Here are some numbered points:
-0.685:1.136:-0.564:1.439:-0.693:-1.804:-1.790:-0.186:0.182:0.530:-0.950:-1.348:0.764:-0.388:1.286:0.607:-0.380:-0.088:-0.940:-1.162:-0.464:0.031:1.424:0.830:-1.617:-1.836:-0.058:-0.211:2.592:-1.131:0.242:-0.065:0.163:-0.959:0.269:0.598:0.617:1.416:1.701 0
1.725:-0.594:-0.403:0.146:-0.987:-0.371:-0.983:-0.145:0.155:-0.685:-0.426:-0.572:0.023:-0.016:0.982:-0.659:-0.940:-0.402:0.190:-0.229:0.546:0.234:1.352:-0.528:0.649:0.110:-0.278:0.177:0.832:0.223:-0.173:-0.473:-0.018:0.878:-2.104:0.022:-0.166:-0.277:0.272 1
1.495:-1.785:-1.265:0.501:-1.327:-0.001:-0.187:0.845:1.528:-0.206:-0.731:-0.040:-0.817:-1.852:-0.880:-1.527:-0.019:-0.135:-0.619:0.118:-0.784:0.181:0.135:0.591:1.350:0.240:0.774:0.618:-0.292:-0.836:0.036:-1.140:0.366:0.378:-0.094:-1.178:-0.249:0.991:-0.102 2
0.088:-0.371:-0.915:0.814:-0.598:-0.666:-0.730:-1.010:-0.841:-0.675:-1.047:0.005:0.374:0.007:1.752:-0.174:-1.591:0.408:1.020:-0.418:-1.168:1.070:-1.039:0.981:-0.167:-0.101:-0.727:0.536:0.569:0.112:0.191:-0.647:-0.633:-0.599:0.085:0.837:0.317:-0.561:-1.104 3
1.942:-0.258:-0.454:-0.122:-2.178:-1.225:0.230:-0.946:0.596:0.182:-0.286:-0.329:0.526:0.314:2.025:-0.189:-1.177:-1.722:0.627:-1.013:0.663:0.004:1.319:-0.132:-0.468:-0.545:-0.052:-0.482:0.412:-0.408:0.324:-0.773:0.925:0.157:-2.407:0.784:-0.225:-0.942:-0.304 4
-0.605:-0.038:-0.114:-0.501:-1.250:-0.404:-0.820:0.264:-1.250:-0.022:-0.340:-0.491:-0.724:0.380:-0.612:1.951:-0.868:1.298:0.536:1.416:-0.425:0.790:1.880:-0.657:0.074:-0.568:-0.454:-0.365:1.006:-0.912:0.125:-1.547:-0.097:-1.085:-0.270:-0.986:0.268:-0.591:0.773 5
-0.321:1.005:-1.795:-2.380:-4.142:-4.460:-1.027:-0.009:-2.327:-0.703:0.781:-0.130:0.497:5.916:1.521:2.776:1.514:-1.952:1.932:0.193:-0.025:2.085:0.630:-0.234:1.133:-2.206:-1.335:-0.535:-2.371:-0.261:3.170:2.129:-1.550:-3.060:-0.572:-1.329:-1.455:-0.326:-0.305 6
0.658:0.513:1.013:-1.561:1.510:1.001:0.757:-0.651:-0.478:0.797:0.597:-0.734:-0.376:1.357:-1.245:0.876:1.455:-0.009:-0.266:0.399:0.623:0.061:0.834:-0.922:-0.628:2.233:-0.092:0.418:-0.882:1.244:-0.724:1.918:-0.892:0.459:0.143:0.339:-1.209:-0.685:0.220 7
1.015:-0.104:0.320:0.904:0.991:0.538:-0.275:1.028:0.288:-0.494:-0.455:0.033:0.513:0.913:-0.238:-0.167:1.006:-0.005:-0.732:-0.784:0.272:-1.781:-0.459:0.973:0.259:-0.165:0.450:0.553:-0.416:-0.419:0.185:0.858:0.473:0.940:1.017:0.308:-0.094:0.892:0.786 8
-0.934:0.272:-0.032:0.485:-0.327:0.453:0.232:0.247:0.334:-0.385:0.847:1.327:-0.145:0.108:0.344:0.141:0.166:0.472:0.319:0.289:-1.283:0.081:-1.250:0.361:-0.032:-0.579:0.253:-0.029:-0.324:0.297:-0.302:-0.380:0.591:-0.389:0.739:-0.182:0.540:0.194:-0.647 9
-0.617:-0.438:-0.084:0.895:0.426:-0.821:-0.160:-0.021:0.863:0.133:1.181:1.124:0.370:-0.175:0.822:-0.241:-0.075:-0.868:0.512:0.843:-0.826:-0.647:0.587:-1.224:-0.173:0.516:1.318:-0.973:0.404:-0.008:-0.303:0.684:0.099:-0.804:-0.942:-0.561:0.095:-1.611:-0.820 10
Which two points above are nearest to each new point by angle, seen from the average point of the numbered points? Their numbers follow each, nearest first.
-0.100:0.206:0.444:-0.020:0.130:1.281:-0.025:0.035:0.284:0.088:0.017:-0.160:-0.228:-1.489:-1.084:-0.371:0.696:0.765:-0.073:0.043:0.226:-0.129:0.347:0.284:-0.721:-0.071:-0.077:-0.467:-0.186:-0.093:-0.870:-0.408:0.562:1.000:0.295:-0.649:0.422:1.004:0.758 8 9
2.360:-1.029:-0.147:-0.260:-2.642:-0.658:0.310:0.104:-0.153:-0.067:0.590:-1.185:0.723:-0.040:1.725:0.130:-0.773:-0.658:0.243:-1.160:2.258:0.066:0.819:-0.116:-0.341:-0.478:-0.622:-0.099:-0.632:-0.162:0.886:-0.662:0.864:0.900:-2.300:-0.167:-1.295:0.172:0.184 4 1
-0.353:-0.193:-0.436:0.513:1.198:0.203:-0.157:1.158:0.077:-0.331:-0.317:0.163:-0.743:-0.454:-0.278:-0.884:-0.500:0.530:0.561:-0.053:0.007:0.282:0.264:0.279:-0.387:0.476:0.147:0.855:1.089:-0.117:-0.222:0.140:0.192:0.359:-0.061:0.943:-0.118:-0.454:0.289 8 9
-0.369:-0.098:0.016:-0.464:0.609:1.057:0.868:-0.501:-0.844:-0.549:0.865:0.181:0.133:0.645:-0.701:-0.394:1.009:0.613:0.182:0.552:0.717:-0.283:-0.800:-0.065:0.114:1.573:0.214:0.045:-0.095:-0.098:-1.219:0.231:-0.124:-1.005:0.315:0.540:-0.693:-0.335:0.078 7 9
0.429:-0.807:-0.881:0.414:-0.524:-0.270:0.018:0.311:1.508:0.658:-0.831:-0.172:0.166:-1.971:-0.513:-1.401:0.305:-0.144:-0.801:-0.553:-0.167:0.460:-0.912:1.058:0.988:-0.566:-0.613:-0.150:-0.463:-0.362:0.791:-1.456:-0.161:1.467:0.188:-0.282:0.095:1.425:0.055 2 8
0.583:-0.190:0.814:-1.159:0.237:0.030:1.001:0.206:0.482:-0.524:-0.433:0.266:0.183:-0.281:-0.337:-0.436:-0.220:-0.464:1.084:0.336:1.093:0.412:-0.518:0.440:0.955:0.650:-0.225:0.154:-0.181:-0.276:-0.520:0.159:0.733:1.332:-0.416:-0.222:-0.795:-0.671:-0.954 7 2
0.798:0.600:0.712:-1.119:-0.264:-0.505:0.145:-0.323:-0.682:-0.894:-0.898:-0.616:-0.264:0.583:-0.364:2.052:0.710:0.948:0.022:-0.025:0.151:-0.369:-0.704:0.413:-0.454:0.590:-0.701:-0.126:-0.856:-1.129:-0.195:0.490:-0.761:-0.162:0.358:-0.427:-0.621:-0.103:0.424 7 8
-0.651:-0.065:0.219:0.242:1.070:0.243:-0.132:-0.069:0.216:0.266:-0.080:-0.113:-0.516:-1.571:-1.082:0.246:0.583:0.315:-0.407:-0.270:-0.832:-0.605:-0.377:-0.098:-0.766:-0.143:0.036:-0.321:0.667:-0.167:-0.098:0.056:-0.585:0.398:0.406:-0.269:0.076:0.503:0.707 8 9
-0.462:-0.427:-0.368:0.844:-1.141:1.125:-0.436:0.958:1.311:-0.156:0.110:-0.464:0.528:-0.267:-0.131:-1.432:-0.008:-0.475:-0.460:0.270:0.314:0.203:0.635:-0.242:-0.158:0.214:0.170:0.256:-0.940:0.076:-0.879:-0.291:0.358:-1.117:-0.276:-0.085:-0.367:0.654:0.832 2 8
0.012:-0.684:-0.508:0.592:0.557:-0.781:0.778:0.179:1.151:0.566:-2.689:0.466:-0.496:-0.695:0.395:0.019:-1.495:0.378:0.804:-0.766:1.456:-1.476:-0.543:-1.424:0.446:-0.395:-0.992:0.249:1.502:-0.546:1.168:-1.343:-1.672:0.368:-0.070:-0.960:-0.556:-0.810:-0.758 2 3
-0.004:0.104:-0.115:0.240:2.332:2.900:1.806:0.378:-0.586:-0.581:0.828:-0.637:0.215:-0.441:-4.199:0.592:1.900:2.739:0.625:1.359:-0.149:-0.409:0.610:-0.145:0.358:4.125:-2.008:1.563:-2.741:-1.295:-2.287:0.715:-0.203:-1.188:0.514:2.514:0.218:-0.781:-0.716 7 8
0.232:-0.290:-0.122:-0.085:0.394:0.360:0.385:-0.372:1.019:0.212:-0.662:-0.406:0.278:-0.674:-0.479:0.550:1.145:-0.591:-0.193:-0.104:-0.544:-0.360:-0.328:-0.269:-0.797:0.940:-0.365:-0.770:-1.161:0.541:0.290:0.115:-0.762:-0.046:0.170:-0.603:-0.894:0.475:0.311 7 8
1.179:-0.324:0.634:-0.799:0.038:-0.631:0.334:-0.093:-0.199:0.166:-0.356:-0.112:-0.700:0.028:0.132:-0.341:-0.187:-1.015:-0.080:-0.002:0.443:-0.262:-0.631:-0.082:0.842:0.707:0.378:-0.081:0.204:0.068:0.908:0.328:-0.336:0.630:-0.240:-0.318:-0.611:-0.815:-0.671 7 8
0.185:-0.140:-0.283:-0.324:-0.267:0.349:0.939:-0.808:0.645:0.411:-0.560:-0.625:0.091:-0.463:0.063:-0.695:-0.393:0.098:0.476:-0.468:0.574:-0.438:-1.122:-0.649:0.164:0.686:-0.556:0.473:0.655:-1.061:-0.038:-0.320:0.067:-0.231:0.748:0.169:-0.897:0.057:-0.417 2 8
-1.292:0.180:-0.277:-0.015:0.176:0.143:-0.244:-0.172:-1.001:-0.071:-0.149:0.543:-0.413:-0.019:0.366:0.187:-0.769:0.609:0.674:0.561:0.040:0.548:0.625:-0.445:-0.193:0.549:-0.226:0.563:1.111:-0.944:-0.336:-0.414:-0.102:-0.286:-0.039:0.622:0.042:-0.417:-0.804 5 3
